Each named turn below is shown by a few rows before and after it. Which turns, in which order, take the first row of each later pair to the second? The first pair is answered.
q422:
[ 28 -15 -11 -16 -18  26  11 -45  -5   4  22  -5 -23  31  15  -8   7  18
  17  -2  15 -12  -5 -13   8] -> [ 30  -1  -2   3 -21  25   2 -34 -18   7  21  -7 -35  32  15   5  12  13
  18  -8  27 -23  -1  -8   3]
[ -8 -64 -31  18   4  18  18 -55  -2  31   0   0  13  47 -29   7 -37   1
  50  14  10   2 -23 -54   0] -> [-14 -43   0  50 -24  19  15 -43 -17  39   5 -18 -14  43 -25  27 -23 -10
  43  -4  34 -23 -27 -58   1]
[ 12  -7 -14  19 -26  15  -5  -9   8  10  19 -16   2  32  -4 -17 -20 -35
  15  11  10   2   0 -17 -28] -> [  7   2  -2  21 -32  14  -3  -7  -2  13  10 -14  -9  33   1  -5 -20 -42
   3   3  15  -1   4 -18 -32]
[ 13   1  -2  -5  -8  11  -5 -22 -14  16  14 -13   7  17   1   5  -4 -11
  18  -6  23 -12  -6  -2  -4] -> [ 12   8  10  -3  -2  19  -1  -8 -23  11  17 -16  -3  10   8  17  -4 -11
   8  -2  21  -3  -9  10 -10]
q535:
[-38  40  47  42 -31 -13  35   8  -9  17   5 -23   6 -15 -19   8 -10   8
 -10  -3  27 -41 -35 -31 -21] -> [-40  15  24  30   1  19  18  -9  -3  40   3  -1  12   7 -47  10 -10  -7
  41   6  26 -43 -50  22 -50]
[-48  -1  39  15  30   2 -21  30   0  16 -25 -12   8 -25 -21   5 -36 -45
  -2   3   7  25  14  44 -24] -> [-42  15  51  20   8 -10  -9  40 -12   1 -20 -22   8 -36 -10   1 -25 -26
 -40  -7   3  21  22   8  -6]
[ 16   8 -10  -7   3  41 -14  20  -5   2 -29 -25  18   9  -2   5 -17 -10
   0 -15  20 -24  13  -1 -20] -> [ -3   0 -16 -24  18  31  -5  18   3   5 -30 -23  30   2  -3  -2 -27  -4
   4  -8   5 -10  16   7 -18]
q943:
[-41 -42 -15 -11  10   1   4 -18   6  15  21   4  24  20   4  24 -21   7
   8   6  23   4   1 -23 -36] -> [-56 -17  -6 -20  25 -15   5  27   9   3   3  11  20 -15  -2  16 -21   0
 -28  -7   2   4  16   9 -30]
[ 15 -36   3  24  -8 -30   5 -25 -15  17   9 -29  22   8  -5   8 -19  13
 -34  21  -5  14  16 -36 -13] -> [  0 -10  11  14   5 -49  10  15  -3   1  -7 -10  11 -29 -11   1  -7   8
 -55  11 -20  18  40 -15  -9]
[ -9   5 -41 -20  54  16  13  51  48 -14 -57  24   5 -20 -17 -35  23 -19
 -41 -13 -55  43  14  23 -31] -> [ 54 -31 -71 -15  35  55   7 -26  49   9 -36  18   2  35 -13 -32  24  15
  18  -5 -33  32 -10  -7 -39]
q690:
[ 18 -42 -47  23  -9   6  16 -49  13   3  29 -42  -5  24 -10   6 -29  38
  25  22 -26  51  23 -36  24] -> [-46 -25 -11  29  10 -31  21  25   5  -7  11 -46   0 -32 -16   2 -41   8
 -26   7 -43  68  34  -5  23]
[-16  25  23  -9  10 -34 -10  40 -12  -3  -5 -15 -15 -27  27  -5  -1  -4
 -14 -18  20 -18  23 -19  41] -> [ 20  30  25   0  -4 -10 -20   7 -17  20   8 -21 -38   2  23  12  13  -4
  19 -28  43 -34   7  -6  36]
[ 42 -25  -8  10   0 -10  14 -22   6   0  36 -11 -11  10  14  -7 -12  22
   0 -20  35  -1 -10 -20   9] -> [  4 -18   6   2  10 -35  21   9   9 -18  19 -14   7 -19  14 -22 -20  29
 -26 -12  18  15   0 -24  10]
[-43   6  18   0  19  -9  -4  43  -4 -10 -12   0  31 -28  -8  -8  -8 -20
 -15   5 -18  16   0  28  -9] -> [ -2  12  16  13  10  29 -19   2 -19  10   6   1  -4  25  -7  17  13 -22
  42  -8  13 -16 -26  41 -24]
Then:
(2 to 3 turns a pair)
[-73 -40 -19 -18  41 -33  26  44   2  -4 -36 -16  57 -15   0  11 -46  22
  -8 -21 -53  22   0 -17   1] -> [ 16 -53 -67 -42  20  20  11 -39  27   5 -23   7  25  36   9   5 -25  53
  33 -15 -56   7  -1 -28   0] => q943 q943
[ -4 -56 -31 -10  23  -8   4 -31   7  17  -2   2  36  11 -11  -8 -21   4
  11  20 -12  26  -5 -20  -1] -> [ -6 -24 -32 -31  36 -23  10   7  17  -2 -14  24  18 -18  -6 -24   2  -2
 -19   6 -32  22  21   9  13] => q943 q943
[ -1  -1  38  22 -49 -24 -25  -3 -22  15  33 -29  12   6  -1  14  14 -22
 -17 -10  18  11 -24 -37   4] -> [ 53   9  -8 -13 -46 -20 -15 -31   9   6  20   2  -7   9  18 -12  32   4
 -28   4 -12  11  -6 -44  24] => q943 q690 q690
[-22  -3 -31 -50  12   9 -12  22  51 -13 -23  21 -30 -10 -38   2  15  10
 -14   5 -38  -6  38  21  34] -> [-54 -31 -21 -43  18 -11   1  19  44 -20 -17   1   5 -16 -40   1 -12   7
 -18  15 -39  17  35  -7  37] => q943 q690
[ 11 -12 -41 -29  44  26  -7 -23  27  16 -14  26 -11  12 -16   3  -6 -20
  58  18  -7   0  -9  57 -25] -> [-28  50  36   7  -7 -19   5  62 -21  -8 -17 -10 -28 -41   3  24   2 -33
 -17 -24   9 -15  -3  24   0] => q690 q535 q690
[ 42   4  25  25  14  53 -17 -29 -23  10  20  17 -33  32  13   8  -8  -7
  32  17  60 -17 -34 -11 -25] -> [-33  11  40   5  40 -12   4  59  -7 -34 -10  24   7 -40   8 -20 -30 -22
 -52  21  14  25  -4 -15  -8] => q690 q690
[ 21  10  37  -1 -68   9 -14  10 -22  31 -10 -17 -26  18   5  16  36  40
  -9 -12  34 -24  -6 -32   4] -> [-41 -32   4 -30  12 -11 -19  64  20  22 -43  14  21 -18 -28  -8  -3   7
 -20  19  -8  22   7  36 -11] => q535 q690 q690
[-45  28  35  20 -28 -21   9  29 -47 -14  -1  -3   1 -27   8   8   7   0
  -7 -24   8 -11  13 -15   2] -> [-30  29  36  21 -32  -2   3  17 -55   0  12  -8  -7  -5   2  17  11  -1
  18 -30  19 -17   6 -17   7] => q690 q943
